In the data rows, the value 50 means zero.
Every row has a hidden score. How much higher is the second row's score than the first row's in each pair? 10 means about the same, 20 much higher and 0 much lower. The score is a weighted sum of the row's numbers plus the product of two more (or one squared), each taken from its middle value.
63|52|26|44|45|61|60|57|45|47|30|79|25|50|67|40
68|52|45|26|49|65|73|58|41|39|29|57|46|69|59|56 -> 4
72|57|61|41|51|67|48|48|62|38|36|44|48|64|49|58
78|55|39|38|60|55|41|53|55|53|55|50|31|51|48|39 -> 11
73|57|34|35|49|77|50|60|69|53|49|61|59|39|56|57
65|39|48|31|48|73|71|52|61|55|49|50|50|51|55|40 -> 12
44|47|58|35|45|48|62|45|38|30|49|40|69|62|42|77
54|45|52|56|53|36|48|56|44|68|62|39|50|54|35|38 -> 10
42|46|61|61|62|23|49|47|59|51|56|52|50|45|37|42
36|68|41|55|41|55|47|52|46|59|49|61|34|53|49|32 -> 9
44|34|87|72|56|41|26|47|47|54|45|21|45|46|58|42
61|66|43|38|59|65|46|59|64|77|57|58|54|22|46|48 -> 10
48|53|31|42|40|67|68|54|75|42|44|65|39|69|52|50
47|37|60|54|53|46|48|39|42|34|54|55|58|54|48|81 -> 9
41|65|60|75|48|28|39|35|43|75|61|39|32|38|65|34
47|84|24|37|60|75|58|54|80|72|53|78|49|27|31|34 -> 7
57|60|34|40|56|76|64|58|59|59|51|52|66|37|56|37
38|70|39|56|50|39|31|55|48|62|49|53|33|34|33|47 -> 16
48|52|55|54|51|27|36|51|46|40|54|47|74|46|47|67
34|52|49|61|57|33|38|52|47|47|72|35|40|47|25|50 -> 14
53|51|54|37|45|47|40|36|51|50|37|62|34|36|41|57
56|80|19|32|45|80|77|39|79|46|66|83|41|55|55|30 -> 9
34|46|59|37|53|46|52|37|55|45|52|38|62|49|45|60
44|58|45|74|39|52|63|46|58|58|73|35|53|53|28|30 -> 14
55|20|75|44|45|39|38|30|19|38|45|26|71|33|49|67
36|50|45|65|55|44|54|46|59|32|62|50|71|60|44|59 -> 13
46|77|32|55|40|47|50|52|63|67|50|60|50|41|47|46
56|53|62|58|60|44|40|41|56|57|40|54|35|59|54|46 -> 8
82|62|43|44|49|64|46|59|65|63|51|49|32|48|52|47
42|52|73|84|42|37|35|48|50|53|46|22|57|53|45|51 -> 10
30|65|66|59|60|35|41|35|45|54|55|44|63|55|57|43
48|52|65|65|46|51|44|51|57|63|38|46|43|44|30|35 -> 9
40|60|00|51|42|66|62|65|13|54|20|90|21|60|70|17
44|48|58|51|55|40|42|49|39|70|76|49|47|43|36|53 -> 3
48|51|37|42|55|76|63|51|74|41|40|64|38|70|46|51
69|52|38|22|57|69|49|68|66|55|44|51|38|38|55|61 -> 11
83|26|69|31|55|53|53|62|12|43|46|38|45|43|61|57
59|35|54|33|41|70|60|41|38|30|34|50|53|53|55|53 -> 4
37|66|26|48|28|39|57|40|17|61|33|82|66|15|42|40
34|71|28|48|41|40|51|41|29|61|31|66|43|38|50|33 -> 9
61|09|70|44|55|46|35|52|33|38|50|41|61|34|61|51
57|68|27|38|49|57|61|33|38|51|20|75|34|40|61|50 -> 15
68|61|39|20|43|71|51|53|57|44|40|65|45|58|45|60
61|57|55|55|47|51|44|67|52|56|50|35|37|54|53|42 -> 13
50|57|64|42|52|52|39|38|34|58|39|71|77|15|59|49
78|71|47|23|36|57|48|41|55|52|52|52|37|55|56|58 -> 13
61|38|83|73|65|35|06|26|40|45|27|22|54|39|74|54
40|58|37|57|41|58|80|57|44|34|40|43|74|68|42|46 -> 10
24|49|61|72|45|38|48|45|40|64|55|54|66|35|33|51
50|50|50|35|60|79|71|66|51|38|54|50|55|58|62|44 -> 5
56|49|61|54|58|54|44|53|47|50|55|61|30|46|48|38
49|54|56|60|42|40|44|56|70|57|62|39|38|56|50|53 -> 11
52|59|35|38|44|57|72|55|55|42|65|57|40|63|55|51
25|32|41|81|49|31|57|58|48|32|45|33|56|37|44|49 -> 13
71|55|46|40|69|66|58|64|63|57|56|57|44|40|61|39
81|47|45|40|47|70|42|54|54|53|46|43|29|63|44|35 -> 9
59|51|51|35|73|69|49|54|53|47|32|50|48|58|62|50
69|61|49|42|63|58|25|63|51|50|56|48|41|34|53|56 -> 11
47|56|54|71|46|40|35|48|32|56|41|55|47|38|60|40
26|29|67|65|49|50|48|35|28|49|58|36|84|23|40|66 -> 9
25|53|54|70|28|37|66|41|59|50|50|42|58|54|46|63
28|55|26|52|36|45|39|49|41|61|52|58|63|47|38|38 -> 7
24|29|60|57|57|42|63|29|31|54|33|53|92|19|47|68
49|40|50|52|68|30|28|56|51|69|58|48|22|46|52|45 -> 10
64|52|57|53|57|55|41|51|50|67|41|43|42|46|47|32
57|63|42|29|52|77|76|64|53|32|50|52|52|52|41|53 -> 10
61|52|54|36|51|68|50|48|51|36|35|35|53|58|67|79
34|47|63|50|47|37|55|37|40|38|58|65|64|53|33|74 -> 11
67|60|25|29|58|66|64|62|64|52|63|64|44|65|56|37
60|58|35|34|64|62|55|53|64|65|55|56|49|58|51|23 -> 8
55|35|42|64|45|20|36|56|59|64|49|51|44|39|56|55
50|75|27|46|39|57|62|47|60|41|25|75|53|56|72|34 -> 9
34|48|35|62|54|52|65|39|49|51|51|45|63|53|40|50
47|50|42|55|54|51|69|41|51|36|53|51|58|51|57|40 -> 9
51|58|55|47|42|84|78|63|65|32|52|53|54|70|53|54
44|57|65|61|44|16|33|25|66|52|52|38|63|55|55|60 -> 14
19|65|45|49|41|47|64|48|68|45|66|35|66|64|50|61
76|39|60|43|52|43|38|63|53|70|54|43|37|50|47|55 -> 8
48|48|56|57|46|44|71|59|77|58|52|38|54|61|45|54
51|55|38|42|49|56|68|57|65|29|49|47|38|72|54|44 -> 10
74|09|80|52|67|62|24|51|32|52|43|36|59|21|65|49
49|48|63|53|51|44|47|42|55|41|52|45|67|52|55|75 -> 11
53|54|33|38|46|58|55|57|67|53|63|59|43|67|50|50
23|44|56|74|50|46|41|58|47|51|51|43|53|47|52|59 -> 12
42|48|73|66|34|41|49|45|55|51|62|34|58|55|42|52
51|65|62|52|54|42|60|62|55|49|59|36|45|67|43|49 -> 10
81|50|42|32|61|60|57|59|73|64|36|67|32|57|54|36
21|45|71|77|52|12|36|36|33|50|66|28|59|55|53|58 -> 9
61|42|56|53|55|33|53|53|48|53|59|38|36|51|39|44
39|54|35|71|48|32|49|40|69|81|63|51|77|42|35|23 -> 10
77|09|67|43|69|46|34|41|16|48|32|40|70|39|45|58
58|46|67|61|44|52|21|49|29|48|57|49|34|48|46|56 -> 12
51|64|29|40|49|69|64|51|52|56|34|66|31|35|62|29
49|46|41|66|40|27|43|45|40|65|52|41|48|36|58|55 -> 11
49|57|51|62|50|31|30|51|48|61|61|65|57|45|39|32
51|64|37|59|56|37|34|51|44|72|49|48|28|50|50|45 -> 13
41|49|62|43|46|39|58|36|32|43|47|58|52|47|39|60
61|61|51|38|45|49|51|51|55|79|58|59|54|44|50|47 -> 8
22|40|62|77|44|42|44|46|40|53|50|50|61|31|44|50
54|48|66|51|46|34|48|62|36|71|52|58|49|49|34|48 -> 8
42|48|60|55|45|57|66|44|54|36|56|37|73|73|44|62
52|51|37|46|41|43|62|51|56|56|59|48|39|50|59|48 -> 15
67|38|34|30|55|40|61|58|60|54|35|67|42|43|55|31
39|38|43|57|37|51|60|65|69|45|52|40|43|66|47|52 -> 4
64|56|24|22|54|60|69|52|75|48|49|61|34|57|41|47
38|38|20|64|44|38|46|52|67|51|68|49|61|67|22|40 -> 11
53|43|57|57|42|40|41|36|43|36|59|46|66|47|47|81
55|59|44|41|44|59|66|46|63|41|65|55|71|59|51|63 -> 8
46|68|20|41|47|55|69|48|48|46|34|61|38|60|66|55
36|62|30|63|45|30|47|30|82|72|62|50|72|48|42|29 -> 10
39|43|72|59|41|37|33|63|48|50|53|33|47|64|45|64
80|57|44|17|50|66|64|55|52|47|34|71|42|46|68|54 -> 18
26|28|34|83|31|28|47|48|28|37|49|37|67|28|46|44
69|13|72|37|56|53|32|42|18|46|44|31|80|26|52|53 -> 1
36|57|32|47|44|55|70|53|66|58|52|45|64|57|43|47
46|54|69|64|48|33|47|63|52|32|64|41|42|46|51|58 -> 12
36|47|65|58|63|26|40|51|48|71|65|27|44|49|42|32
36|48|29|50|56|41|61|41|54|44|54|57|47|53|50|45 -> 12
38|72|38|58|47|30|65|65|72|69|76|57|59|64|24|39
45|61|37|49|54|67|71|65|76|53|63|46|36|63|44|50 -> 8
54|65|56|48|38|55|62|62|61|42|52|53|38|65|44|37
44|35|76|61|42|54|37|75|59|62|59|59|39|48|45|54 -> 8
58|49|55|27|58|63|45|41|44|46|32|63|48|55|46|61
55|70|32|24|58|79|70|54|72|52|42|58|48|43|55|40 -> 11
40|51|49|59|41|45|53|58|69|46|61|41|44|64|60|52
45|64|47|35|49|41|62|39|68|42|64|58|66|49|35|61 -> 11
60|33|53|34|44|45|57|52|48|60|51|61|43|66|55|56
52|51|40|38|62|63|68|56|56|50|48|62|52|68|52|44 -> 5
58|50|51|30|38|74|43|51|58|62|57|70|42|48|43|57
58|59|39|57|41|48|53|63|72|42|54|57|39|80|38|38 -> 13
61|45|52|47|46|34|44|52|47|54|40|54|27|50|52|57
43|52|45|49|43|59|56|54|57|62|50|57|34|64|65|38 -> 6
30|55|36|51|32|54|62|49|66|40|63|43|67|58|46|51
45|59|42|49|46|47|75|51|53|38|58|57|62|65|36|53 -> 10
51|13|70|60|67|43|24|58|24|35|45|34|74|33|49|54
54|47|70|50|60|59|42|68|46|67|46|51|30|48|42|50 -> 13
55|55|34|25|39|52|75|49|31|48|39|73|41|36|59|40
41|46|56|45|42|52|39|52|41|59|37|48|30|55|48|61 -> 4
48|38|35|44|55|67|47|70|17|61|21|65|60|32|83|26
46|66|48|51|41|57|45|43|47|46|37|58|44|47|58|41 -> 9
36|50|70|76|64|24|38|39|40|58|58|41|57|56|56|50
26|35|58|70|48|32|36|51|37|57|59|45|47|50|37|45 -> 9
22|29|73|77|65|21|34|48|49|47|48|38|58|42|48|38
50|52|56|54|59|57|42|81|60|38|53|43|37|64|51|44 -> 8
62|78|30|41|42|79|66|53|70|49|44|64|53|71|62|45
09|57|68|69|42|30|48|41|51|59|46|40|54|62|65|60 -> 13
56|63|52|30|39|56|42|57|46|60|61|57|34|46|63|63
63|60|24|32|56|71|67|54|70|46|46|76|57|56|49|50 -> 8
62|53|26|24|52|60|61|40|57|54|45|66|44|53|51|64
24|50|26|50|36|58|58|53|45|50|55|53|66|62|44|45 -> 9
20|50|57|58|44|52|72|36|59|38|46|55|58|67|25|56
67|67|41|34|53|66|45|51|59|69|57|44|23|45|61|44 -> 9
54|52|60|67|59|45|28|43|34|71|47|40|46|45|52|53
60|60|41|38|54|55|64|60|55|38|45|60|31|67|51|38 -> 12
81|14|73|28|51|63|40|37|14|56|13|52|83|10|90|53
17|40|50|72|55|37|42|44|42|60|54|54|59|32|47|67 -> 5
61|51|52|49|50|68|62|72|67|61|51|57|41|52|50|30
61|48|52|33|49|69|57|61|46|42|37|62|41|72|59|50 -> 10
50|65|32|57|51|44|42|47|53|59|62|56|60|32|41|60
58|72|54|42|45|49|34|58|48|67|65|59|34|45|55|48 -> 5
46|63|35|51|47|62|71|55|72|44|73|49|55|63|46|44
54|57|61|38|44|37|28|44|43|66|61|47|44|53|43|45 -> 8
71|78|52|56|46|73|70|68|82|53|58|55|41|72|55|36
50|41|62|54|51|42|42|59|51|61|53|47|41|49|57|58 -> 11
60|49|38|45|44|73|55|42|36|53|34|67|64|18|59|49
58|53|56|39|45|60|28|51|39|72|33|61|34|48|52|59 -> 9
42|27|63|47|59|49|46|32|27|50|46|48|79|24|55|65
30|51|55|43|54|52|65|47|51|32|56|50|67|54|44|63 -> 12
62|58|47|33|27|53|59|47|48|51|36|83|38|35|67|38
36|49|44|62|32|38|41|36|46|57|45|71|46|24|24|49 -> 3
41|52|82|72|61|36|02|38|51|52|32|31|52|29|58|44
45|25|40|83|37|30|36|51|26|49|44|54|56|15|47|50 -> 15
71|62|43|29|38|70|38|52|51|65|42|49|33|47|54|48
57|81|46|46|61|63|66|55|62|74|53|51|41|43|56|38 -> 12
39|44|70|50|48|44|34|42|52|70|50|32|46|46|44|57
50|46|44|57|41|45|51|44|58|47|71|51|66|46|48|67 -> 12
62|52|51|33|60|74|54|52|73|39|38|63|46|48|64|72
61|61|74|46|56|33|44|51|53|62|51|45|27|41|63|51 -> 15
44|76|17|42|46|62|63|43|75|56|51|58|53|68|58|38
55|39|54|57|43|32|35|50|36|51|55|36|46|57|43|50 -> 9
29|44|48|61|51|39|61|58|58|50|52|34|52|62|56|47
40|76|29|47|49|69|64|81|38|60|36|63|22|60|54|30 -> 11
42|42|54|54|51|43|51|41|52|35|65|34|66|59|40|39
37|60|40|51|30|39|35|48|45|51|50|62|44|54|44|33 -> 11
62|53|50|58|49|54|37|62|54|54|54|45|45|58|35|33
57|41|32|41|51|53|51|44|56|57|47|60|51|19|58|55 -> 14
45|54|55|59|53|27|48|44|41|62|57|43|39|48|46|56
57|48|62|47|53|51|48|47|49|36|40|41|59|62|58|70 -> 6
49|48|45|42|52|61|45|59|22|52|36|59|32|29|51|29
39|61|29|59|44|55|84|62|52|46|59|53|47|70|49|38 -> 11
52|65|49|53|68|45|49|56|54|62|52|55|25|46|55|40
48|62|39|37|59|73|63|41|67|38|70|58|44|67|48|63 -> 7
44|50|38|51|43|28|38|54|60|73|58|59|57|15|39|37
43|51|57|62|48|41|59|44|60|41|66|35|55|63|33|48 -> 10
68|43|53|27|50|47|50|46|46|64|53|58|24|53|36|34
72|46|47|43|45|57|60|47|38|59|51|47|33|46|61|57 -> 14
67|62|52|36|48|59|53|65|60|60|53|58|44|46|56|48
43|37|58|59|51|43|66|54|59|40|59|32|58|66|42|43 -> 9
65|57|46|29|46|59|54|58|48|44|33|58|40|60|65|67
48|50|59|40|61|44|65|54|46|22|65|51|59|59|49|61 -> 6
37|35|49|44|53|51|53|61|53|41|50|18|69|53|42|43
52|18|71|54|57|42|23|59|16|67|41|32|68|12|52|53 -> 10
36|63|59|52|44|52|50|76|59|65|56|45|35|63|57|27
49|65|37|44|42|44|38|58|40|69|62|60|40|28|47|47 -> 12
55|47|58|60|59|56|34|50|52|54|50|36|27|39|47|40
26|38|57|68|59|10|28|40|34|46|70|46|56|44|50|48 -> 12
48|38|67|58|45|38|49|40|45|48|58|43|53|63|53|54
69|61|36|42|55|60|54|66|68|55|39|53|31|69|55|32 -> 11
60|55|57|61|57|42|48|62|52|64|60|46|31|65|46|45
75|02|88|52|54|57|23|53|22|50|41|33|75|30|46|59 -> 5
42|33|39|53|40|41|42|53|30|47|55|52|47|43|53|57
46|53|60|59|55|44|28|24|52|62|43|47|58|51|56|56 -> 9
25|41|55|57|37|37|48|38|35|60|58|50|66|23|28|50
48|50|33|32|54|54|68|35|40|37|45|67|46|27|61|61 -> 11
34|48|59|59|55|45|71|41|52|24|60|51|56|74|52|52
31|29|59|71|63|34|47|42|17|36|43|57|81|06|60|65 -> 12
54|30|52|51|64|37|54|44|45|55|59|39|47|41|54|29
48|37|62|38|60|49|31|43|45|39|54|57|44|52|52|76 -> 7
37|11|67|60|54|40|41|48|37|39|50|19|81|34|61|50
20|37|67|80|47|21|48|70|39|58|60|30|59|35|38|41 -> 14
56|57|27|47|42|75|54|64|61|61|55|55|37|51|50|33
55|36|81|54|53|32|32|43|46|51|51|48|41|38|48|65 -> 12
45|40|52|57|55|45|53|33|41|34|68|53|69|66|39|55
49|37|46|59|53|46|44|61|47|38|54|38|39|50|36|48 -> 11
65|59|39|56|34|57|64|59|64|49|54|46|33|67|52|24
72|63|47|27|49|59|31|46|44|75|53|52|27|47|48|51 -> 6
44|36|28|53|42|43|67|62|60|50|61|47|62|74|56|58
29|53|55|73|46|57|78|61|43|26|66|42|66|65|41|58 -> 12
41|62|61|71|43|38|29|46|75|44|52|38|55|46|46|45
34|65|19|61|32|48|76|42|76|48|56|60|59|47|62|48 -> 13
55|69|40|36|51|62|40|52|52|71|56|62|52|30|46|53
28|67|35|73|41|60|63|57|13|59|32|81|48|26|64|16 -> 14
47|46|46|48|51|46|41|48|61|65|58|40|48|40|55|60
58|60|38|29|48|55|56|51|67|44|46|60|54|46|51|62 -> 10
49|67|22|55|30|55|78|51|70|40|59|62|65|58|37|41
35|33|76|60|51|26|52|56|35|52|42|39|83|18|36|55 -> 8
43|54|50|64|48|33|53|34|61|38|55|43|54|55|34|37
36|47|62|61|43|28|51|51|48|52|55|52|60|57|40|60 -> 8
33|42|35|49|35|41|42|39|40|45|52|58|52|42|54|50
46|35|56|49|63|33|43|46|37|47|45|48|42|45|48|43 -> 9
42|29|52|72|52|43|56|39|49|49|67|31|64|65|39|46
33|37|53|65|51|47|64|43|53|36|57|54|80|55|36|55 -> 10
47|52|46|45|55|73|59|71|62|54|42|47|51|72|67|30
65|52|39|48|51|36|45|74|44|57|31|65|33|48|53|56 -> 19
36|39|61|91|52|39|45|62|53|46|33|24|36|50|56|40
53|60|33|40|52|62|65|67|73|55|46|61|55|53|47|33 -> 5
36|47|38|59|42|38|44|13|53|52|74|43|65|47|42|55
86|32|52|27|60|64|43|65|25|57|26|72|46|40|72|39 -> 14
31|52|76|58|58|36|21|24|30|52|11|36|57|36|66|62
73|37|42|28|41|70|62|44|53|32|41|59|60|69|51|57 -> 8
57|54|54|17|49|57|61|49|56|37|30|64|39|59|44|71
42|46|75|65|63|41|27|44|40|41|19|39|53|50|75|34 -> 9
36|64|24|65|45|37|33|37|58|74|66|54|46|17|42|55
37|56|57|56|44|38|50|54|47|63|76|29|48|56|50|45 -> 2
48|38|60|62|49|64|50|58|50|58|47|60|38|58|46|40
76|45|49|42|50|59|34|60|60|65|39|49|48|36|40|40 -> 9
